In the data rows, 50 means zero.
Each pair is two rows. How far apart are they, by a hidden measure? 0 means very close, and 40 very far. Two or three weighted sums of its numbers give each row a place; it is the straight-line distance between the places.
(25, 28, 42, 59, 47, 58, 66, 29, 47, 78, 69)
(50, 65, 47, 47, 41, 52, 38, 25, 22, 68, 74) -> 10
(60, 64, 43, 37, 45, 43, 49, 49, 53, 35, 37)
(46, 61, 31, 36, 33, 66, 57, 47, 50, 34, 54) -> 10
(65, 56, 50, 41, 48, 39, 53, 71, 57, 23, 29)
(46, 40, 56, 63, 57, 49, 68, 44, 54, 55, 52) -> 12
(46, 50, 50, 54, 57, 46, 51, 46, 52, 42, 51)
(49, 66, 46, 43, 51, 38, 39, 59, 50, 39, 41) -> 9
(56, 47, 28, 30, 31, 61, 83, 54, 65, 48, 50)
(41, 54, 49, 53, 53, 41, 33, 42, 58, 46, 52) -> 19
(45, 48, 36, 55, 33, 58, 45, 22, 31, 60, 66)
(59, 58, 41, 31, 48, 60, 47, 55, 52, 47, 50) -> 20
(31, 48, 52, 62, 44, 60, 51, 25, 49, 69, 73)
(26, 40, 61, 78, 62, 58, 58, 41, 51, 71, 61) -> 15
(60, 54, 13, 31, 24, 77, 68, 34, 52, 60, 52)
(53, 38, 61, 61, 64, 45, 61, 62, 55, 46, 36) -> 21
(47, 58, 57, 61, 56, 27, 37, 43, 46, 63, 55)
(58, 33, 66, 67, 76, 54, 46, 65, 66, 45, 48) -> 15
(62, 53, 37, 35, 34, 48, 60, 57, 69, 37, 38)
(45, 35, 73, 84, 71, 51, 57, 41, 34, 72, 52) -> 25
(57, 50, 56, 53, 57, 39, 43, 59, 59, 52, 42)
(47, 53, 60, 53, 50, 51, 41, 55, 61, 48, 41) -> 16
(44, 54, 26, 35, 20, 71, 63, 37, 39, 40, 50)
(58, 62, 56, 42, 54, 40, 32, 70, 50, 40, 38) -> 25
(41, 27, 75, 75, 73, 63, 60, 40, 46, 66, 48)
(58, 67, 50, 34, 49, 51, 45, 68, 53, 27, 30) -> 12
(58, 61, 26, 35, 26, 61, 55, 38, 28, 63, 63)
(62, 64, 29, 29, 36, 54, 61, 45, 63, 28, 54) -> 20
(27, 66, 44, 47, 46, 55, 31, 30, 26, 60, 66)
(32, 27, 63, 71, 74, 61, 56, 46, 51, 77, 60) -> 16
(51, 44, 29, 38, 26, 76, 80, 45, 59, 39, 49)
(49, 64, 63, 55, 61, 32, 30, 58, 48, 55, 54) -> 27
(54, 62, 51, 46, 38, 46, 47, 41, 49, 36, 48)
(51, 65, 51, 54, 39, 54, 45, 39, 39, 46, 59) -> 15
(40, 55, 60, 63, 50, 41, 37, 34, 37, 50, 55)
(65, 43, 63, 64, 63, 49, 49, 52, 54, 62, 44) -> 25
(45, 62, 44, 33, 39, 35, 55, 57, 56, 36, 38)
(62, 87, 50, 46, 42, 25, 23, 46, 25, 46, 58) -> 28
(47, 58, 66, 66, 62, 19, 35, 47, 26, 62, 59)
(45, 72, 42, 43, 43, 55, 31, 24, 33, 68, 79) -> 24
(55, 39, 54, 50, 54, 50, 60, 57, 76, 40, 39)
(45, 56, 43, 51, 40, 53, 55, 23, 41, 55, 64) -> 8
(42, 35, 69, 79, 62, 35, 44, 39, 24, 70, 62)
(46, 57, 49, 59, 43, 34, 33, 35, 43, 43, 54) -> 24
(54, 41, 67, 75, 66, 45, 44, 45, 38, 63, 66)
(49, 54, 55, 61, 58, 42, 36, 62, 66, 49, 43) -> 29
(59, 58, 41, 29, 44, 46, 44, 50, 53, 33, 40)
(63, 33, 58, 56, 61, 48, 62, 65, 63, 45, 33) -> 17
(54, 52, 58, 50, 55, 37, 50, 51, 55, 53, 46)
(54, 47, 50, 56, 49, 49, 49, 49, 56, 51, 57) -> 9
(61, 72, 49, 34, 41, 52, 53, 64, 52, 35, 31)
(51, 71, 44, 49, 41, 40, 31, 31, 20, 65, 70) -> 22
(50, 41, 64, 52, 62, 50, 52, 65, 70, 44, 29)
(59, 48, 33, 37, 34, 69, 64, 47, 67, 42, 45) -> 10
(57, 57, 50, 39, 54, 45, 58, 72, 54, 38, 30)
(46, 75, 62, 59, 50, 41, 22, 31, 13, 60, 62) -> 13
(38, 55, 28, 41, 28, 72, 59, 27, 33, 61, 59)
(65, 54, 32, 33, 37, 64, 60, 50, 46, 43, 43) -> 11
(33, 10, 48, 68, 59, 73, 78, 45, 65, 61, 51)
(31, 56, 55, 63, 51, 51, 39, 24, 23, 67, 63) -> 6
(42, 46, 63, 54, 61, 34, 46, 70, 49, 45, 31)
(40, 22, 54, 61, 70, 64, 64, 52, 48, 67, 53) -> 15
(56, 62, 34, 30, 35, 46, 51, 61, 51, 29, 42)
(55, 71, 62, 55, 50, 35, 26, 55, 45, 59, 44) -> 20
(54, 49, 58, 50, 60, 49, 40, 70, 64, 45, 40)
(47, 39, 60, 54, 62, 56, 41, 74, 67, 32, 30) -> 11
(52, 45, 37, 38, 38, 46, 63, 51, 54, 40, 36)
(44, 47, 43, 44, 30, 54, 52, 20, 33, 75, 68) -> 15
(34, 52, 29, 46, 21, 61, 51, 23, 31, 78, 65)
(58, 43, 23, 26, 26, 75, 79, 49, 58, 48, 58) -> 12
(54, 63, 41, 36, 38, 44, 42, 49, 54, 26, 49)
(79, 58, 49, 33, 45, 49, 47, 68, 69, 25, 23) -> 18
(25, 39, 49, 71, 51, 74, 51, 21, 44, 80, 71)
(47, 44, 66, 52, 82, 56, 42, 74, 53, 34, 45) -> 18
(44, 55, 17, 27, 23, 63, 60, 42, 48, 37, 49)
(42, 28, 59, 53, 57, 72, 57, 67, 64, 60, 26) -> 22
(55, 63, 40, 44, 39, 61, 40, 41, 35, 50, 51)
(36, 61, 35, 47, 39, 55, 42, 23, 31, 81, 89) -> 23
(45, 34, 58, 69, 62, 45, 76, 53, 69, 55, 49)
(62, 68, 39, 33, 41, 46, 41, 48, 41, 35, 47) -> 12
(63, 60, 55, 56, 53, 33, 35, 49, 52, 49, 42)
(39, 55, 40, 41, 32, 57, 40, 29, 21, 59, 75) -> 27
(48, 71, 45, 36, 42, 38, 31, 62, 43, 50, 50)
(51, 37, 64, 62, 68, 50, 45, 52, 59, 63, 51) -> 9
(49, 67, 30, 31, 37, 56, 43, 42, 29, 49, 48)
(61, 61, 27, 29, 39, 48, 56, 61, 58, 34, 39) -> 6
(48, 30, 64, 66, 60, 51, 76, 53, 68, 57, 33)
(47, 38, 62, 56, 79, 42, 51, 73, 65, 39, 42) -> 23
(54, 61, 25, 29, 28, 58, 58, 34, 38, 50, 55)
(58, 28, 49, 51, 50, 54, 76, 59, 71, 58, 49) -> 14
(53, 53, 48, 49, 47, 48, 34, 42, 49, 44, 61)
(44, 53, 53, 53, 51, 49, 48, 41, 51, 57, 59) -> 7
(43, 36, 49, 54, 46, 63, 81, 48, 45, 54, 59)
(55, 66, 21, 37, 34, 61, 62, 37, 36, 45, 55) -> 24
(46, 31, 67, 71, 74, 45, 56, 60, 50, 49, 39)
(56, 83, 50, 49, 44, 35, 25, 41, 38, 48, 51) -> 14
(40, 41, 34, 49, 35, 64, 67, 32, 44, 43, 56)
(59, 65, 59, 46, 52, 47, 42, 63, 51, 42, 36) -> 25
(39, 60, 37, 45, 21, 58, 47, 25, 31, 70, 67)
(42, 40, 67, 72, 68, 41, 51, 54, 41, 57, 51) -> 22
(62, 61, 24, 28, 29, 52, 55, 55, 64, 33, 53)
(48, 74, 60, 51, 47, 34, 31, 31, 20, 53, 78) -> 29
(40, 41, 74, 76, 75, 40, 51, 45, 26, 47, 51)
(46, 45, 67, 63, 68, 60, 46, 57, 44, 59, 49) -> 22
(52, 57, 67, 71, 69, 38, 38, 53, 42, 49, 46)
(52, 34, 63, 60, 69, 53, 51, 70, 63, 37, 35) -> 10
(45, 30, 58, 57, 59, 66, 54, 65, 44, 63, 56)
(51, 62, 52, 49, 59, 37, 43, 46, 58, 47, 53) -> 21
(44, 25, 59, 58, 63, 61, 75, 59, 73, 49, 48)
(42, 63, 57, 55, 54, 41, 29, 35, 29, 59, 72) -> 9
(44, 57, 61, 67, 52, 29, 43, 43, 43, 72, 47)
(52, 46, 48, 61, 53, 39, 40, 45, 38, 58, 68) -> 24
(61, 64, 57, 50, 50, 47, 42, 54, 45, 53, 34)
(49, 60, 58, 54, 53, 34, 35, 63, 54, 58, 36) -> 3
(75, 68, 46, 29, 44, 43, 47, 72, 49, 38, 46)
(54, 31, 73, 67, 76, 58, 58, 66, 57, 52, 41) -> 14
(55, 49, 28, 36, 26, 68, 64, 35, 50, 39, 52)
(43, 68, 39, 40, 35, 44, 47, 35, 38, 43, 50) -> 6
(58, 30, 59, 58, 72, 56, 46, 72, 69, 47, 46)
(40, 57, 55, 60, 57, 50, 39, 33, 39, 40, 76) -> 24
(31, 64, 29, 36, 31, 62, 42, 28, 11, 76, 83)
(54, 39, 41, 52, 44, 61, 56, 47, 58, 45, 39) -> 29
(60, 54, 39, 45, 25, 57, 55, 35, 48, 51, 62)
(40, 20, 74, 78, 73, 42, 63, 63, 63, 55, 42) -> 12
(33, 36, 49, 67, 57, 51, 65, 33, 53, 77, 79)
(41, 50, 52, 56, 52, 61, 56, 25, 39, 63, 74) -> 13
(52, 61, 41, 56, 45, 51, 41, 28, 28, 63, 77)
(40, 39, 67, 78, 63, 45, 50, 45, 38, 52, 55) -> 12
(34, 27, 63, 72, 69, 45, 51, 45, 59, 77, 49)
(60, 77, 43, 34, 55, 31, 31, 56, 45, 33, 51) -> 11
(58, 67, 42, 50, 46, 50, 37, 35, 13, 54, 67)
(34, 21, 71, 74, 69, 53, 54, 56, 67, 72, 70) -> 26
(51, 31, 64, 55, 71, 57, 54, 69, 70, 24, 33)
(44, 59, 32, 41, 22, 53, 59, 25, 33, 69, 65) -> 19
(54, 40, 64, 57, 76, 52, 49, 69, 69, 52, 35)
(57, 40, 64, 55, 74, 41, 60, 72, 57, 40, 43) -> 25
(46, 37, 61, 51, 72, 61, 55, 72, 68, 37, 36)
(44, 58, 43, 50, 42, 63, 45, 24, 34, 67, 71) -> 9
(55, 67, 46, 35, 50, 50, 41, 42, 43, 46, 48)
(58, 49, 54, 50, 62, 42, 60, 62, 71, 43, 32) -> 8
(45, 37, 67, 72, 67, 51, 53, 56, 52, 43, 47)
(42, 44, 60, 60, 61, 40, 52, 54, 39, 67, 61) -> 14
(46, 72, 39, 46, 40, 41, 40, 25, 21, 73, 66)
(39, 64, 58, 48, 55, 41, 21, 44, 34, 48, 55) -> 19
(50, 59, 26, 34, 27, 55, 62, 34, 38, 60, 55)
(40, 53, 71, 68, 69, 52, 40, 37, 37, 69, 57) -> 32
(54, 50, 47, 40, 37, 56, 54, 42, 57, 33, 52)
(45, 60, 24, 41, 26, 65, 63, 29, 15, 64, 79) -> 37
(47, 55, 26, 41, 22, 58, 63, 22, 32, 66, 68)
(42, 69, 56, 54, 47, 45, 34, 42, 45, 41, 39) -> 29
(42, 39, 38, 67, 42, 67, 52, 20, 50, 79, 65)
(39, 42, 50, 50, 45, 54, 66, 57, 64, 42, 28) -> 20
(36, 52, 49, 49, 40, 46, 61, 45, 54, 42, 31)
(48, 32, 46, 46, 56, 59, 62, 61, 65, 56, 42) -> 27
(55, 31, 61, 58, 73, 44, 68, 73, 66, 34, 28)
(53, 47, 54, 57, 46, 36, 54, 43, 51, 48, 46) -> 15
(66, 33, 60, 63, 68, 50, 42, 64, 55, 60, 51)
(42, 41, 76, 73, 71, 45, 48, 49, 51, 42, 48) -> 31
(49, 33, 73, 75, 61, 27, 50, 54, 60, 55, 56)
(64, 80, 38, 30, 42, 55, 47, 60, 47, 43, 49) -> 32
(49, 59, 29, 32, 35, 53, 54, 51, 60, 43, 56)
(62, 73, 51, 41, 48, 48, 45, 67, 58, 40, 35) -> 16
(49, 42, 63, 61, 56, 50, 44, 64, 64, 28, 34)
(57, 47, 53, 48, 53, 51, 52, 61, 66, 38, 23) -> 16
(39, 51, 49, 60, 45, 49, 52, 36, 32, 61, 67)
(57, 72, 49, 39, 45, 38, 39, 69, 48, 22, 42) -> 8
(49, 54, 45, 53, 37, 56, 52, 25, 22, 60, 73)
(59, 51, 39, 32, 47, 45, 57, 64, 63, 46, 53) -> 14
(43, 35, 35, 44, 31, 62, 80, 47, 65, 50, 55)
(42, 37, 74, 71, 67, 52, 47, 50, 27, 80, 68) -> 34
(54, 61, 31, 38, 34, 53, 56, 42, 63, 46, 56)
(47, 58, 57, 57, 58, 34, 43, 47, 56, 51, 44) -> 5
(42, 52, 43, 51, 44, 50, 57, 36, 40, 37, 62)
(56, 59, 45, 43, 44, 55, 39, 54, 55, 48, 37) -> 31
(45, 39, 46, 42, 51, 57, 61, 50, 57, 49, 47)
(51, 47, 35, 40, 38, 69, 62, 45, 54, 48, 58) -> 8
(46, 52, 71, 58, 68, 45, 35, 58, 45, 67, 42)
(49, 43, 73, 72, 64, 37, 43, 47, 43, 64, 58) -> 20
(54, 64, 47, 40, 42, 48, 51, 64, 61, 34, 44)
(60, 41, 52, 52, 63, 62, 61, 67, 63, 49, 33) -> 17
(53, 56, 59, 53, 55, 53, 45, 68, 69, 36, 34)
(59, 60, 22, 25, 28, 58, 65, 45, 54, 40, 52) -> 23
(51, 58, 63, 54, 54, 42, 45, 57, 58, 46, 31)
(59, 64, 52, 39, 53, 43, 44, 52, 46, 43, 45) -> 14
(58, 66, 61, 54, 59, 29, 32, 48, 41, 61, 51)
(69, 65, 31, 25, 34, 47, 51, 53, 57, 42, 47) -> 14
